Here are some points, each followed by its number:
[ 0.30  0.86 -0.48  0.86  2.77 -0.72 -0.53 -1.85  0.53  1.17 -0.92 -1.20 -1.57  0.72  0.87  0.24
  0.30 -0.58 -0.45 -0.07 -1.16  0.76 -0.91  0.97  0.54 -1.21  1.12  0.40  0.21 -0.75 -0.36 -0.53] 0
[ 1.33 -0.26 -0.31  1.02 -0.82 -0.27  1.23 -0.09 -1.87  0.42  0.81 -0.05 -0.45  0.16 -0.22 -0.37
 -1.02 -0.15  0.66  1.44 -1.54  0.24  0.72  0.53  0.86  0.01 -1.34  0.94 -0.35  1.28 -0.86  0.65] 1
[-1.94 -0.32 -1.43 -0.29 -1.17  0.24 -0.97 -0.22  1.32  0.92  0.24 -0.17 -1.20  1.89  1.21 -0.79
 -1.69  0.94 -0.13 -0.95  0.80 -0.80 -1.85 -0.40 -0.38  0.92 -0.49  0.30  1.08  0.44  1.08  1.62] 2
[-1.15  0.85  0.63  1.35 -0.26 -1.46  0.49 -2.13  1.62 -1.04 -0.13  1.64 -1.14  0.47  0.18 -0.06
  0.48  0.07  0.81  0.75  0.21  0.35  0.68  0.67  1.60 -0.06 -0.12  0.16 -0.09 -1.68  0.24  1.16] 3
[ 0.13 -0.39 -1.15 -0.07  2.40 -0.94 -1.00 -0.86  0.01  0.14  0.01 -0.63  0.02  1.19  0.14  1.73
 -0.17 -0.24 -0.42 -0.64  0.04  1.96 -0.07  0.75 -0.14 -0.50  0.84  1.22  0.46 -0.90 -0.22 -0.78] 4
[-0.82  0.93  0.57 -0.53 -1.11  0.23  0.47 -0.02 -1.28 -1.22 -0.43  1.36  0.79 -1.21  0.29 -0.11
  1.09 -0.72  1.93  0.38  0.75 -0.87 -0.26 -1.05  2.17  0.19 -0.54 -1.04  0.30 -0.73 -0.38 -1.15] 5
[ 0.96  0.76 -0.94 -1.53  1.12 -0.89 -0.49 -0.07 -0.78  0.72 -1.75 -0.97 -0.41  2.20 -1.92  0.00
  0.52 -0.16  1.04 -1.13 -1.39  0.29 -0.26  2.03 -0.98 -1.19  0.69  0.76 -0.10 -1.11 -0.23 -0.52] 6
[-0.45 -0.29  0.56 -0.92 -2.08  0.27 -1.88  1.13  1.44  0.98 -0.51 -0.93 -0.17  0.69  0.81 -0.60
 -1.92  1.02 -0.29 -0.65  1.30 -1.09 -1.04 -0.42 -0.20  1.84 -0.19  0.10  0.34  0.25  1.35  0.22] 7
[-0.30  1.04  0.79 -0.28  1.72  0.06 -2.34  0.14 -1.00 -0.38  1.01  0.39  0.22 -1.09 -0.05  0.48
  0.70 -0.31  0.06  0.38 -1.53 -0.28 -0.51 -0.20 -1.45  0.40  1.17 -0.53 -0.63  1.26  0.51  0.26] 8
[ 0.75 -1.73  0.07 -1.09 -2.27  0.76  0.93 -0.26  0.21  0.93  0.02 -0.21  0.40 -1.51  0.16 -0.76
 -0.79 -1.76  0.03  1.56 -0.08 -0.30 -0.04  0.74  0.86  1.22 -0.36 -0.82 -0.85 -0.13 -0.70 -1.12] 9
[-1.20  0.50 -1.00 -0.15 -1.24  0.47 -0.84  1.13  1.63  0.36  1.21 -0.52 -0.54  2.23 -0.88 -0.53
 -2.15  1.17  0.39  0.05  0.99 -2.27 -0.82 -1.64  0.34  3.32 -0.34 -0.14  1.05  0.25  1.97  0.73] 10
[-1.29  1.09  0.15  0.71  1.11 -0.11 -0.64  1.14 -1.13  1.37  0.21 -0.65 -1.23 -0.48  0.21  0.02
  1.84 -0.72 -1.25 -1.62  0.36  0.28 -1.23 -0.38 -1.05 -0.74  0.77 -0.21  1.40  0.58  0.21 -1.51] 11
[-0.07 -0.34  1.23 -0.74  0.07  0.12  1.29 -1.75 -1.29  0.05  1.14  0.45  0.97 -1.62 -0.79  0.74
  0.05 -0.16  1.95  1.29 -0.93  0.02  0.20  1.12  1.55 -1.50 -1.03 -0.68  1.21 -0.65  0.44 -0.16] 12
[-0.60 -1.05 -1.13  1.18  0.58  0.63  1.25  2.06 -0.51 -0.28 -0.72 -1.43 -1.89  0.09  1.45 -0.02
  0.78 -0.19  1.10  1.71  1.56 -0.69 -1.11  0.15  1.42 -0.83  0.77  0.24  0.86 -0.43 -0.44 -0.43] 13
[ 0.41 -0.29  1.67 -2.64  1.55 -0.30  0.01 -1.69  0.61 -0.50  2.16  3.00  0.98 -2.24 -1.83  0.45
  0.89  0.14  0.02  0.42  0.42  1.97  1.84 -0.47  0.43 -1.09  1.75 -2.10 -1.08 -0.77 -1.53 -0.28] 14
[ 0.90 -0.89 -0.71  0.19 -1.47  0.33  2.00  1.31 -0.90 -0.58 -0.65 -1.27  1.07  0.09  0.87 -1.12
  0.88 -0.51  0.57  0.95  0.12  1.24  0.76  0.01 -0.13 -0.69 -1.27  0.63 -0.28 -0.64 -0.85  0.68] 15
[ 1.87 -1.20  1.80  1.08 -0.82 -0.50  1.16  0.42 -0.95 -0.02  0.22 -0.84  0.32  0.21 -0.20 -0.14
  0.58 -0.72  0.33  1.51 -0.56 -0.13  0.99  0.08  0.88  0.25 -0.76  0.61  1.41  1.06 -0.02 -0.25] 16
Which five points above are nearest to each new point, looking only along the 5 directions in which the numbered points spread most? Their numbers follow each, nearest first.
[ 0.96 -0.68  2.10 -0.49 -0.18 -0.19  1.67 -1.82  0.51 -1.25 -0.45  1.01 -0.09 -1.05  0.29  0.45
 -0.01  0.78 -0.16  1.97  0.18  0.34 -0.42  0.77  0.95 -0.18 -0.81  0.11  1.16  0.05 -0.28 -0.04] >> 12 5 9 16 1
[ 0.27 -0.22 -0.67  1.51  0.54 -0.32  1.63 -0.46 -0.78  0.59  0.99  0.38 -0.32 -0.23  0.43  1.05
 -0.24  0.41  2.38 -1.46  0.71 -0.92  1.18 -0.68  0.86 -0.28  0.88 -0.47 -0.32 -0.44 -1.73 -0.06] >> 12 5 16 3 15
[-1.05 -0.67  1.31  0.63 -0.64  0.47  1.59 -0.69 -1.86  0.00 -0.84 -0.62  0.21 -0.61  0.34  0.11
  0.27 -1.56  0.52 -1.95  0.60  0.33  0.30 -0.35  0.06 -1.46 -0.61 -0.34  0.54 -0.48  0.91  0.64] >> 16 15 5 12 13
[-1.22  0.83  0.17  0.49 -1.79 -0.93 -0.28 -0.29 -0.31 -1.22  0.48 -0.65  0.57  0.05 -1.15 -0.34
 -1.70  0.17 -0.88  0.14 -0.40 -1.92  0.63  0.87 -0.71 -0.50 -0.26  0.68 -0.72  1.53 -0.24  0.27] >> 9 1 16 7 15
[ 1.48 -0.10 -0.60 -0.68  2.14  0.25 -1.19 -0.38  0.51  0.63 -0.71  2.58  0.67 -0.21 -0.75  0.01
  0.55  0.17 -1.87 -1.17  0.80  1.90  2.30  0.53 -1.73 -0.52  2.76 -1.60 -3.28 -1.98 -2.84 -0.55] >> 8 4 14 6 0
[ 0.13 -0.13  0.02  1.70  0.88  1.99 -0.33  1.14 -0.04 -1.79  0.61 -0.86 -1.48 -0.71 -1.23  1.82
 -0.15 -0.24  1.03  1.26 -0.47  0.48 -0.76  0.70 -0.99  0.50  0.28  1.05 -1.28  0.54 -1.70 -0.39] >> 16 15 1 8 4
[-0.53  0.94  1.07 -0.80  1.14 -0.16 -0.47  1.40 -1.19  0.64  0.34 -0.93 -0.66  0.02  1.28  0.17
  0.01 -0.54 -1.77 -1.43  0.52  0.57 -1.60 -0.45 -1.46 -0.14  0.27  0.19  0.80  0.18  0.14 -1.75] >> 11 8 4 0 6
[ 0.23 -1.05 -0.40 -0.23  0.91  0.50  0.73  1.41 -1.16 -2.11 -0.66 -0.23 -0.12 -1.76  0.63  0.03
 -0.39 -0.63 -1.12  0.69 -2.10  0.82 -0.04  1.32  1.24 -1.07  0.47 -0.65  1.44 -1.05  0.46  0.46] >> 16 15 12 1 5
[-2.37  0.98 -0.03 -0.51 -1.07  0.37 -1.81  0.47  0.39  1.25  1.19 -1.12  0.11  1.02  0.38 -0.25
 -1.34  1.31 -0.32 -0.56  0.22 -1.94 -1.48 -1.32 -0.34  1.71 -0.24  0.48  0.61  0.78  2.03  2.05] >> 7 10 2 8 11
[ 1.31  0.79 -0.89  0.97 -0.54  0.13  0.28  1.09  0.34 -0.28  0.04  0.25 -0.26 -0.27  0.97  1.07
  1.20  0.19 -0.93 -0.80  0.30 -0.71  0.84  2.05  0.46 -0.45 -0.66 -1.66 -0.51  0.29  0.16 -0.37] >> 16 15 1 9 12
[ 0.72  0.01  0.95  0.08  1.62  1.02 -1.06 -1.29 -0.02 -0.18 -0.15 -1.55 -0.65  0.23  1.23 -0.22
 -0.36  0.34  1.66  0.10  0.04  1.19  0.80  0.20 -0.29 -1.67  0.38  1.29  0.69  0.03  0.53 -0.91] >> 4 0 6 8 1
